(in the rows, 128 means zero)
Rows swapped in pairs by one turn or mirror: which row each one swaps with:
The rows were stretched afterwards, more along some directions than others.
luse: [138 133 102 143 119 143 122 107 132 143 111 145 158 129 150 111 162 126
 129 122 108 132 128]
rulip: [147 127 124 151 120 130 136 105 106 136 108 141 142 132 169 118 135 151
 128 110  87 117 129]
zume: [134 118  94  88 106 125  99 139 149 149 165 102 144 123 132 102 140 118
 122 141 133 135 137]
Zarol: [124  91 102 106 103 146 116 152 131 136 144 108 142 120 135 113 161 114
 120 177 106 135 156]
Goka: [ 90  53 162 147 129 141 144 138 138  79  93 122 107 116  98 132 103 106
 154 176 113  84 134]
Pif: [131  84 149 139 138 123 132 152 107  99 120 141 110 134 138 153  99 130
 132 167 107 142 154]
piden: [112  93 143 138 144 116 155 149 111  73 117 135 100 127 107 158 112 120
 127 155  96 111 145]
fikop: [ 81  91 130 137  98 176 116 164 123 138 137 104 144 114 124 120 135 113
 132 190 127 102 149]
tigat: [126 125  98  89 120 117  88 132 149 152 170 109 136 122 123 101 150 121
 119 112 148 143 120]
vakuz: [117 115 110 123 114 154 103 170 141 130 135 120 143 126 107 109 145  98
 131 183 149 161 138]
Ret: [121 151 137 150 151 142 151 120 113  99 124 154 134 123 149 130 127 139
 127 106  78 130  95]
mir: [110 106 116 113 111 160 101 181 143 130 140 120 134 123 108 118 131 103
 132 181 153 155 135]
lisel: [ 92  92 133 113 102 158  87 172 143 160 155  73 127 118 113  94 113 102
 146 199 173 102 140]
Feb: [ 97  70 156 154 125 125 124 160 125 126 107 126  99 129 101 132  84 116
 148 186 158  90 165]
Nini: [153 139 114 143 118 134 137 104 120 140 117 140 163 131 174 108 156 137
 128 110  85 136 125]
rugel: [141  97 153 151 137 123 144 147 103  91 118 138 114 129 144 141 109 134
 135 160  89 150 152]
Nume: [145  96 153 151 137 119 143 150 104  95 120 143 113 127 142 147  99 133
 128 166  99 145 152]
rogem: [142 150 125 142 129 126 135 117 103 141 143 148 136 128 180 119 123 168
 116  95  87 123 128]
pibus: [103 104 120 105 106 156  90 173 143 146 159  86 138 121 108 108 115 101
 141 183 172 129 133]
Pelel: [135 131 125 121 142 109 143 142 100 112 149 142 114 122 152 134  97 151
 105 112 111 121 138]
babo: [115 109 115 119 114 158 101 173 147 126 137 116 134 116 109 112 136  95
 131 187 155 155 131]
num: [ 96  99 123 131 102 175 100 154 126 147 155 106 150 115 120 113 134 113
 121 185 125 100 144]
kodug: [130 114  90  77 119 126  99 139 147 147 160 110 142 118 142  91 143 113
 110 137 147 134 129]
zas: [135 140 124 130 143 106 133 125 101 130 141 136 122 128 153 133 103 167
 118  92 109 126 130]
ruv: [119 149 104  93 122 125  93 126 160 159 168 118 132 125 127  98 143 125
 117  93 148 124 104]
guvu: [103  66 163 153 142 129 148 141 124  66 102 140 109 108  95 145 108 108
 141 184 103 105 139]
zegiz: [120 163 145 146 148 140 147 130 127 101 136 141 130 118 132 126 128 136
 128  95  87 128  85]
sivi: [102 153 121 126 140 142 118 138 150 132 138 134 134 124 109 107 141 121
 122 107 125 124  81]
litak: [128 111 101 126 117 151 102 163 136 129 126 129 145 123 112 101 139 107
 130 181 141 164 132]
ren: [107  86 120 125 101 170 110 149 126 129 143 101 152 102 130 109 145 112
 132 202 113 125 144]
momid: [ 93  51 165 146 134 136 133 137 137  84  94 121 108 113  99 132 114  95
 147 186 127  81 143]
Lav: [119 125 131 128 140 119 131 143 110 100 149 133  95 122 137 152  93 145
 118 117 109 115 144]
vade: [137 137 108 135 118 153 125 119 135 133 118 153 164 121 143 100 165 117
 127 126 101 139 113]
pir: [132 158 121 130 128 114 132 116 111 142 153 131 120 135 161 130 111 168
 118  80 111 116 123]
nub: [ 95  92 121 107 105 148  84 180 145 151 143  92 126 125 104 109 127 105
 137 193 173 133 145]
dito: [112  67 154 140 136 124 120 157 121 111 119 136  96 126 121 146  85 125
 136 165 133 119 165]
pes: [108 155 110 120 139 140 110 132 159 140 144 132 136 124 113 102 139 113
 126 104 141 119  90]
Mef: [129 134 130 122 137 103 133 128 109 123 159 124 110 127 150 135 111 163
 121  90 104 138 125]
Vos: [154 104 146 149 140 124 138 145  96  88 123 140 118 124 151 130 104 141
 129 155  80 152 138]
beb: [105 165 132 144 148 146 135 138 136 106 131 150 130 121 120 125 135 119
 125  99 114 126  89]
Libu: [105  74 151 149 129 123 130 163 120 115 110 134 100 129 112 144  89 121
 144 177 152 109 172]
Gak: [107 158 112 120 124 146 111 135 157 137 140 131 134 123 111 103 136 110
 126 103 144 115  90]
toki: [152 151 123 148 124 132 138 109 105 138 130 137 139 128 175 117 125 155
 128  94  91 114 126]
luga: [115  75 156 142 130 111 127 160 112 112 112 125  99 135 121 144  91 133
 139 175 129 120 163]
Lopur: [ 84  50 167 141 131 134 138 143 138  83  99 125 112 120  97 138 114  96
 149 180 117  85 140]
mosa: [ 89 100 132 141 102 170 121 160 127 144 137 104 148 113 117 112 135 118
 130 191 130 106 140]
fek: [ 98  97 127 101 108 154  86 175 147 151 165  77 131 118 116 102 122  98
 141 191 174 122 140]
neb: [146 148 128 142 125 123 136 106 108 143 140 139 136 134 177 123 120 159
 117  92  81 116 124]
Mos: [108 148 107 110 131 139 106 130 159 135 141 125 139 121 118  98 142 110
 132 112 151 118  92]
bep: [ 97  69 157 151 144 132 141 131 128  69  98 136 108 115  93 153 108 103
 144 168 103  90 135]
kinel: [121 125  99  85 130 123  88 129 156 150 154 108 139 117 126  92 144 119
 124 112 150 135 109]
Pivil: [105  98 119 130 100 172 118 148 128 135 139 105 154 108 128 115 146 119
 133 179 102 119 140]

num is swapped with Goka
Pelel is swapped with kodug
nub is swapped with luga
lisel is swapped with Feb

Rows swapped in pairs by one turn or mirror: which row each one swaps with:
The rows were stretched afterwards, more along some directions than others.
gusud: [155 110 157 129 139 146 145 124 133 122  84 127 109 100 141 155 110 101
 125 161 160 110  72 115 147 101]
siruz: [105 134  93 118 137  76 109 151 103 126 110 108 128 131 138 168  98 146
 133 130 160 141 149 135 144 105]
pafab: [126 154  91 149 151 116 144 157  86 134  69 191 126 106 142 142 117 179
 116 135 183 150  95 176 177 162]
ledig: [122 141 105 167 142 120 127 151 143 113 118 160 131  73 199 157 125 115
 125 141 162 133 102 138 151 148]
lol: [ 45 174  98 182  73 145 126 132  59 149  81 109 114  68 144 202  75 154
  83 155 205  96  76 156 186 177]
pozi: [ 87 132 101 131 121  79 106 159  89 115 114  96 129 121 149 168 106 151
 128 128 163 134 154 132 147 119]
sikek: [115 127 115 159 136 112 128 148 117  85 100 161 135  80 205 135 133 115
 108 136 163 134 110 141 136 154]
nizi: [ 48 165  98 188  81 141 135 134  60 151  65 113  95  66 137 211  69 144
  82 151 190  77  68 148 188 179]
lufe: [134 170  95 147 112 138 135 101 121 169  76 138 105 125 139 172  89 135
 137 134 175 156  92 147 120 136]
fulog: [154 109 167 138 142 155 129 125 141 102  90 135 123  83 132 175  94  91
 122 166 154 127  77  97 149  87]
Kiros: [ 76 150 149 178 130 135 115 128  77 107 125 133 161  90 155 175  71 163
 121 137 191 134  77 134 152 130]
rupiz: [105 138 105 169 128 112 138 141 136 101 113 156 120  81 200 126 138 101
 110 134 152 130 111 155 136 141]
goki: [ 94 154 146 120 137 144 136 126  55 106 103 141 105  72 110 152  89 132
  86 159 136 102 111 127 164 117]
mivu: [126 163  82 162 184 141 115 116  74 143  78 177 139 105 147 188  98 151
 152 124 218 174  91 158 149 176]
banu: [129 126 140 134 170 162 138 113 105 125  67 170 140  95 152 156  73 138
 120 134 191 156  77  98 122 141]
kig: [103 129  99 111 150  78 113 147  94 111 113 105 131 125 150 166 100 147
 132 129 166 152 148 138 142 104]
siviz: [114 160  71 164 164 139 115 132  69 137  55 191 129  90 178 193  91 140
 140 126 234 186  88 155 147 184]
tepu: [ 99 128 165 119 147 148 134 138  60  76 108 161 110  72 123 162  89 126
  96 158 122 116 113 112 164 119]
nekif: [121 149  84 156 152 101 156 164  95 119  80 184 117 110 139 144 118 162
 111 127 170 147  92 170 170 154]
Sos: [ 95  81 132 124 166 100 128 165  56  62  82 162 109 109 138 181  78 154
 111 132 159 162 104  83 137 116]
desu: [163 108 159 123 170 143 126 135 125 110  70 143 131  93 146 162 103 106
 123 160 176 135  97  97 134 111]
bon: [160 101 163 132 146 147 146 135 122 104  73 135 122  92 145 154 109 102
 107 161 166 114  91 101 153 109]
nale: [ 70 149 151 168 128  91 140 113  92 124 136 143 126  85 132 156 112 144
  71 147 166  90  95 126 146 151]
Rupi: [135 144  83 141 164 115 143 158  97 135  80 208 129 112 156 137 114 172
 102 132 184 170 100 174 168 159]
zamer: [ 89 135  99 119 136  88 112 142  84 116 109  85 128 123 137 179  98 160
 140 132 182 135 141 136 151 103]
Matod: [112 126 135 145 122 148 134  95  87 109 110 134 109  82 137 166  77 127
  92 163 153 118  88 148 132 159]
movo: [138 144 134 147 217 118 119 121 106 119  92 210 153  84 181 152  94 127
 101 120 206 172 114 112 118 188]
patil: [103 128  93 162 158 160 145 128  63 137  29 178  87  85 142 223  63 147
 105 128 203 171  48 126 196 119]
Fevor: [ 80 100 127 120 171 110 135 146  61  84  93 167 120 102 129 169  92 164
 124 132 165 147 108 101 152 113]
Gup: [128 120 140 149 114 123 136 117 117 105 116 133 111 106 145 132 100 122
  84 154 159 123 110 145 119 162]
Gado: [ 83 154 144 178 130 158 115 125  84 117 121 133 161  86 165 189  71 169
 137 146 208 150  66 136 146 137]
dulok: [100 137 126 166 120 103 130 142 130  91 117 153 130  76 199 131 139 111
 112 140 155 118 123 147 141 142]
nuzar: [119 180 106 148 121 143 133 102 128 158  80 135 108 105 143 181  80 117
 139 139 167 147  86 133 118 123]
rufug: [123 126 119 152 117 144 143 108 115 106 102 132 101 101 142 156  90 125
 100 152 160 137  91 158 130 153]
sosud: [129 176 107 147 113 132 136 105 150 166  98 119 116 113 142 177  90 118
 129 137 155 148  83 137 120 115]
moged: [102 136 147 115 141 149 135 141  71  99 103 138  99  74 125 157  83 115
  93 150 124 105 109 121 171 120]
Basus: [110 168  83 165 173 143 108 120  65 141  78 176 146  95 171 195  89 166
 157 123 233 166  80 163 149 186]
dok: [ 97 145 150 121 143 153 136 120  69  93 103 155 107  66 123 151  86 117
  96 162 138 108 105 130 181 100]
pituv: [115 104 149 153 127 126 123 137 100 121  78 145 149  84 154 146 105 116
  59 134 144 131  90 133 125 157]
bez: [ 94 156 160 169 155 148  97 108  84 105 132 149 168  84 166 172  58 156
 128 148 201 156  70 133 122 129]
mib: [ 99 125  93 166 156 147 156 122  66 128  22 184  81  89 144 210  73 136
 108 118 197 166  62 135 184 129]
rabod: [135 123 135 129 171 163 130 106  82 138  67 169 156 121 159 158  79 175
 126 138 212 168  74 123 119 142]
foz: [ 91  94 115 130 163 109 124 174  54  88  81 169 117 106 131 189  82 159
 100 123 150 163 113  88 148 121]
vur: [ 49 175 113 191  84 142 137 133  83 153  83 116 106  68 134 195  80 133
  81 162 176  69  77 146 188 171]
mikip: [118 171  74 158 167 141 104 130  75 141  80 176 147  88 155 196  80 147
 147 135 226 162  93 149 152 188]
laber: [109 115 143 155 124 132 126 144  81 120  52 133 140  73 143 150  98 121
  64 134 150 113  98 135 147 168]
rukez: [ 93 131  86 169 144 139 151 125  68 129  31 161  71  79 146 206  78 129
  87 125 196 153  64 134 187 115]
Tena: [113 122 125 144 117 140 133 119  84  87  94 136 110  89 143 165  84 136
  86 151 159 133  95 143 136 168]
detam: [ 91 121  83 162 149 150 161 133  44 121  12 179  70  78 151 205  71 127
  98 127 203 161  75 134 186 135]
sim: [100 119 144 150 139 141 135 130  90 118  53 134 146  75 165 151 100 124
  73 129 166 123  87 148 143 172]
sil: [115 138 110 161 135 109 138 137 129 110 109 172 112  86 190 123 147 104
  98 125 149 136 119 148 133 153]
sol: [139 166 103 132 140 131 122  95 139 168  88 130 124 126 142 174  92 127
 143 139 172 150 102 137 113 124]
Tov: [128 130 124 150 115 136 138 110 102 101  96 137 104  93 136 160  90 126
  95 146 161 135 105 147 134 158]
seber: [ 83 138 159 167 147 148 103 121  62 104 117 147 162  80 157 182  54 154
 114 149 193 146  64 120 144 123]
Manu: [120 132 134 133 164 160 133 109  77 122  68 155 143 101 172 152  81 160
 113 123 200 162  74 114 125 145]
sige: [126 177 102 140 113 132 124 101 139 177 101 119 124 125 133 179  92 137
 139 133 158 148  92 146 122 119]
linu: [ 96 151 100 126 128  80 103 144 105 125 140  96 132 126 122 176 100 149
 131 136 143 128 148 127 138 103]
Nivi: [ 39 177  98 177  84 149 127 119  70 160  78 121 111  60 138 213  82 147
  98 161 192  80  68 156 192 176]

Gup is swapped with sil
rukez is swapped with bez
dulok is swapped with Tov
patil is swapped with seber
movo is swapped with nale
detam is swapped with Gado
siruz is swapped with sige

Rows swapped in pairs by one turn or mirror: which row each one swaps with:
The rows were stretched afterwards, more along some directions than others.
vipe: [ 76 117 118 186 125 137 123  97 204 105  78 130 107 161  91  98 147 152]
rovuz: [ 96 122 100 191  99 184 145 101 168 109  91  95 111 169 124 123 158 181]
Vumi: [108 120 110 148 104 145  81  93 153 104  54  95 116 117 102 123 152 164]
kupod: [ 98 122 182 114 120 168 146 145 172  94  85 118 120 148 112 141 128 187]
Bobi: [ 74 104 162 150 117 193 130 145 247  80  73  78 160  86 104 102 128 137]
zoto: [110 131 148 103 122 142  97 133 175  42  78 143 142  64 118  87  66  96]
tus: [ 62  99 162 146 145 104 141 145 214 135 165  68 151 121 107 155 164 163]
seno: [ 89 165 128 114 128 155 121 125 179  57 101  96 153  75 125 144  86 108]
Vovud: [137  95 103 153 104 138  95 102 136  86  57 128 138 129 124  87 134 125]
pevi: [155  79 107 108 120 116 134 124  99  94 128  53 144  77 133  99 114 157]
fubo: [108 152  86 129 113 151 124  88 123  58  73 100 141  91 117 129  82 113]
Tibo: [ 95 122 103 166 112  98 105 110 151 109 131  63 114 105  86 135 177 173]
fize: [107 147  95 165 151  93 105 115 173 124 109 113 140 149  88 113 129 112]
vizu: [ 71 120 160 106 104 155  94 161 232  37  87 145 131  71 108 149 128 125]
moge: [ 85 136 172 143 110 143 119 131 187  77  94  99 195  95 112 115 107 131]
Meza: [106 159  53 183 112 134 188  95 170 112 102  74 126 146  98 102 151  90]
silot: [ 54 161 146 180 153 125 140 106 218  98  77 109 192 139 101 120 102 113]
kesi: [ 60 101 171 164 140 153 100 154 203 114 154 119 186 113 124 145 128 135]
penus: [ 62 135 158 176 151 142  64 137 242  87  75 179 174 129  89 116 113  97]
dorar: [136 181 109 129 141  96 108 126 104 103  98 144 124 113 118 134  98 111]
zofub: [ 78 157 138 141  97 151 190 125 196  82 105  59 113 123 136 159 161 137]
derag: [ 98 114  93 176 100 116 116 103 163  80 112 104 126 103  92 126 180 157]
mor: [ 75 121 139 194 113 180 123 127 212 106  86 139 120 148 129 141 147 143]
nafe: [ 82 121 135 135  98 169 134 159 136  64 155 110 137  87 120 120 118 147]
fela: [150 103 127 145 131 161 109 116 165  96  33 159 162 139 122  55  88  94]
suf: [ 56 148  98 155  96 155 166 128 161  83 132  76 138 130 126 150 158 172]
ved: [ 58 135 138 166 141 176  66  91 153 112  72 106 155 115 118 101 112 173]
los: [ 96 111 132 113 129 167 112 153 195  60  77  99 135  68 136 122 127 137]
soz: [ 81 102 162 111 134  85 102 146 211  65 137  90 193  51  98 143 124 100]
fen: [128  80 123  94  97 144 125 141 165  60 119 101 119  71 127  99 132 148]
viz: [ 50 114 162 173 119 162 114 129 232  76  73 113 142 100  88 107 127 172]
muzi: [124 126 102 172 146 109 141  94 196 129  65 111 133 159  94  96 159  84]
Gera: [114  85 102 180 110  89 135 119 169 110 137  94 149 130 107 118 178 128]
zerog: [123 147 101 146 116 151 151 118 148  46  81 132 159 123 124  88  86  82]
sut: [137  98  82 150 142 137 135 101 109  92 113  73 156 101 133 101 107 116]
ginak: [112 112 140 137 135 207 153 116 167  93  63  99 113 126 161  77 120 129]
risum: [131 149  85 124 120 121 150 121 165  76  88 152 110 106 100  84 107  56]
guse: [123  83 178 143 133 176 140 129 166 116  69 102 149 155 131  69 113 177]
begep: [ 97 104 113 146 159 135 106 142 190  97 111 122 102  94  97 112 145 102]
Vute: [130 102  76 125 115  92 133  78 130 102 107  52 121 100 105 115 144 122]
goti: [116 132  72 172 148  96 142  73 155 118  76  72 171 139 105 103 118 143]
vazi: [ 40 130 125 156 123 101 131 122 210  84 156  65 142  83 102 155 159 173]
lizo: [ 39 145 168 152 138 118 119 129 237  75  99 103 174 104 112 155 136 111]
vunu: [112 109 167 107 114 169 166 159 189  61 108  77 152 117 128 104 102 147]
Gis: [ 86 161  63 172  89 115 152 106 151  59 108 104 109 119 112 148 154 138]
kagu: [ 66  80 176 164 105 138 123 137 224 106 130  62 143  98 127 143 168 180]
mosez: [ 71 150 161 106 111 114 116 162 217  46 152 137 160  47 104 160 137  86]
pezi: [108 115 161  90 104 134 159 165 197  74 147  81 110  87 114 139 157 118]
nuli: [ 93 116 185 117 120 158 152 159 223  83 108 111 197 109 138 120  96 136]
Nefef: [109 155 134 131 175  94 104 109 155 124  92 121 167 122 103  97  87  93]

soz is swapped with Gera
guse is swapped with Nefef
mosez is swapped with derag
sut is swapped with kesi
ginak is swapped with ved

